Some points, one per row:
Array([ 34.,  13.,  46., -12., -25., -18.,  -9., -52.,  26., -30.,  31.])
Array([  0., -69., -54.,  34.,  16., -34., -36.,  63.,  43.,   8.,  35.])
Array([ 22.,  59., -10., -86.,  22.,  13., -14.,  28., -33., -11.,  -3.])
Array([-34., -80.,   6.,  56.,  79.,   7.,  66., -12., -71., -16.,  -8.])
Array([ -10.,   24.,    7.,   88.,   21.,   40.,   -5.,  -49., -104.,
        -14.,    8.])
Array([ -7., -13.,   5., -26.,  11.,  -8.,  -5.,  13.,   5.,  19.,   0.])
Array([-30., -11.,  -9.,   3.,  78.,  29.,  -7., -14., -12.,   3., -25.])
Array([-14.,  18.,  -2.,  62.,  32.,  21.,  11., -39., -69., -21.,   6.])
Array([ 24.,  34.,  -2., -17.,  16.,  72., -40., -84.,   4., -59.,  46.])
Array([ 20.,  24.,  22., -42., -49., -55.,  -7.,  13.,  42., -27.,  74.])
Array([ -3., -11., -31., -39.,   2., -14., -22.,  32.,  78.,  23.,  -7.])
Array([  9.,   6.,  -5.,  26., -17.,   2.,   0.,  -1.,  10.,  -3., -17.])
Array([   5.,   17.,  -38., -127.,  -31.,   -3.,   55.,   68.,   78.,
         37.,  -52.])
Array([ 14.,  16.,  45.,  -4., -19., -27.,  16., -47.,  24., -14.,  -7.])
Array([ 49., -21.,  16., -48.,  -6., -44., -12.,   2.,  23.,  37.,  14.])
Array([-13.,   0.,   8.,   5.,  36.,   7., -10., -15., -54.,  16.,  12.])
Array([-127., -127.,   46.,  127.,  127.,   33.,  -73.,  -47., -124.,
        -27.,   34.])
Array([  83.,   52.,   16.,  -25.,  -50.,   28.,   -2., -110.,   57.,
        -71.,   40.])
Array([-10.,  17.,  -6.,  91.,  23.,  10.,  -6., -54., -47., -27.,   3.])
Array([ 65.,  42.,  -1., -89., -91., -33., 127., -31.,  16.,  20., -65.])
Array([-127.,  -41.,   49.,  108.,   80.,   49.,   23.,   -5.,  -51.,
         -8.,  -52.])
Array([ 45.,  42., -34., -82., -55., -41.,  38.,  22., 127., -49., -38.])
Array([ -5., -29.,  17., -72.,  -2., -21.,  -7.,  48.,  50.,  22.,  -1.])
Array([ 28.,  91., -30., -77., -47.,  52., -19.,  15., -57.,   0.,  51.])
Array([ -2.,  20.,  -5.,  63.,   6.,  26.,  -7., -34., -54., -31.,   6.])
24 more points follow, each with its number after it:
Array([  0.,   2.,   3.,  -5., -19., -24.,  -2.,  45.,  -2.,  25., -20.]) 0
Array([  83.,   56., -127.,  -66., -104.,  -46.,   58.,   36.,   53.,
         38.,   16.]) 1
Array([-12., -21.,  25.,   3., -36., -23., -49.,  30.,  14.,  26.,  28.]) 2
Array([   0.,  -78.,    0., -127.,  -26.,  -89.,    2.,  120.,  127.,
         65.,  -13.]) 3
Array([  -8.,   27.,   -2.,   84.,   36.,   34.,    2.,  -53., -117.,
        -43.,   14.]) 4
Array([  -1.,   25.,   17.,   51.,   18.,   55.,   -3.,  -27., -127.,
        -20.,   15.]) 5
Array([  17.,  127.,  -76., -107.,  -55.,   23.,   58.,   15.,   27.,
         12.,  -74.]) 6
Array([-33.,   2., -24., -18.,  32.,  48., -86., -16.,  85., -57.,  36.]) 7
Array([ 24.,  26., -30., -46.,  -5.,  -9.,  62.,  -7.,  34.,  27., -68.]) 8
Array([  15., -127.,   -8.,  108.,    3.,  -40.,   18.,  110.,  -64.,
          9.,  -21.]) 9
Array([ -7.,  15., -12.,  17.,   1., -21.,  27., -49.,  97., -52., -39.]) 10
Array([  47.,   20.,  -14.,   -3.,  -18.,   66.,  -53., -105.,   66.,
        -82.,   55.]) 11
Array([  -8., -127.,  -16.,   65.,   46.,  -44.,  -75.,   59.,   56.,
        -16.,   62.]) 12
Array([ -2.,   2., -11.,  40., -11., -13.,  -7., -11.,  34.,  -1., -13.]) 13
Array([  2., -29.,   3., -58., -25., -35.,   0.,  48.,  91.,  27.,  -9.]) 14
Array([ -21.,  -60.,   27.,   45.,  -15.,  -19., -123.,  101.,  -20.,
         44.,   32.]) 15
Array([  3., -18.,   4., -26., -20., -18.,  -1.,  29.,  47.,  16.,  -9.]) 16
Array([  2.,  -9., -16.,  20., -13., -20.,  -4.,  -1.,  55.,   0., -18.]) 17
Array([  23.,  103.,   -8., -127.,   42.,  -26.,  -41.,    4.,   60.,
         11.,  -48.]) 18
Array([ -5.,  24.,  -3.,  85.,  20.,  30.,  -3., -47., -86., -10.,  10.]) 19
Array([-7.,  1.,  4.,  5.,  0., -1., -2.,  2., -7., 19.,  4.]) 20
Array([ -55.,    0.,   47.,   27.,   57.,   45.,   14.,  -65., -104.,
          6.,   37.]) 21
Array([ -7.,  -1.,  -1.,  11.,   8.,  -3., -15.,  -4.,  -1.,  -8.,   5.]) 22
Array([  4.,  16., -23.,  93., -18.,   7., -14., -39.,   3., -29., -18.]) 23
Which of these numbered points is nearest to each point below, ignoring the 2 directions in which the first points spread most? Its number follows each.
Array([ -2., -24.,   3., -48., -25., -20.,  15.,  42.,  55.,  23.,  -8.]) > 16
Array([ -8.,  30.,  -2., 101.,  26.,  28.,  -5., -59., -80., -38.,   6.]) > 19
Array([  10., -127.,    6.,  127.,   -8.,  -21.,   10.,  127., -109.,
         -3.,  -35.]) > 9
Array([  -4.,  -55.,   -2., -120.,  -17.,  -58.,    4.,   79.,  127.,
         45.,  -12.]) > 14
Array([  99.,  127.,    4., -127.,   54.,   22.,  -46.,   -9.,   81.,
         12., -105.]) > 18
Array([-19., 126., -43., -98.,  -7.,  73.,  10.,   7.,   6.,   2., -52.]) > 6
Array([ -2., -28.,  15., -13.,   2., -16., -30., 125., -55.,  49., -19.]) > 5
Array([ -36., -112.,   42.,  109.,   30.,  -69.,  -38.,   29.,  -43.,
         68.,   24.]) > 2
Array([ -3., -18.,  -2., -24.,  -2., -26.,   2.,  18.,  62.,  26., -13.]) > 16
Array([-27.,  -9., -84.,  20., -13.,  19., -56.,  30.,  56., -16.,  44.]) > 7
Array([-70.,  76., -97., -14., -25., 127.,  78., -11.,  24., -44., -58.]) > 6
Array([-22., -94.,  18., 120.,  -3., -33., -23.,   4.,  -4.,   1.,  36.]) > 17
Array([ -1., -17.,  -4., -35., -10., -24.,   4.,  27.,  59.,   9.,  -8.]) > 16
Array([ -3., -26.,  52.,  25., -29., -36.,   9., -14.,  -3., -11.,  18.]) > 16
Array([ 20.,  45.,  -5., -60., -66.,   1., 127., -36.,  14.,   7., -74.]) > 8
Array([ -5.,  18.,  -5.,  66.,  20.,  27., -12., -38., -81., -16.,   5.]) > 19
Array([-36.,  44., -67., -20.,  -4.,  80.,  95.,   9., -59.,  15., -54.]) > 6
Array([-106.,  -71.,   50.,  122.,  126.,   21.,   50.,  -47., -109.,
         34.,  -44.]) > 8
Array([  24.,   93.,  -38., -104., -102.,    1.,   82.,  -41.,  102.,
          7.,   -9.]) > 8
Array([  22.,   64.,   28., -116.,  -23.,  -49.,   45.,    8.,  -33.,
         88.,   -3.]) > 21
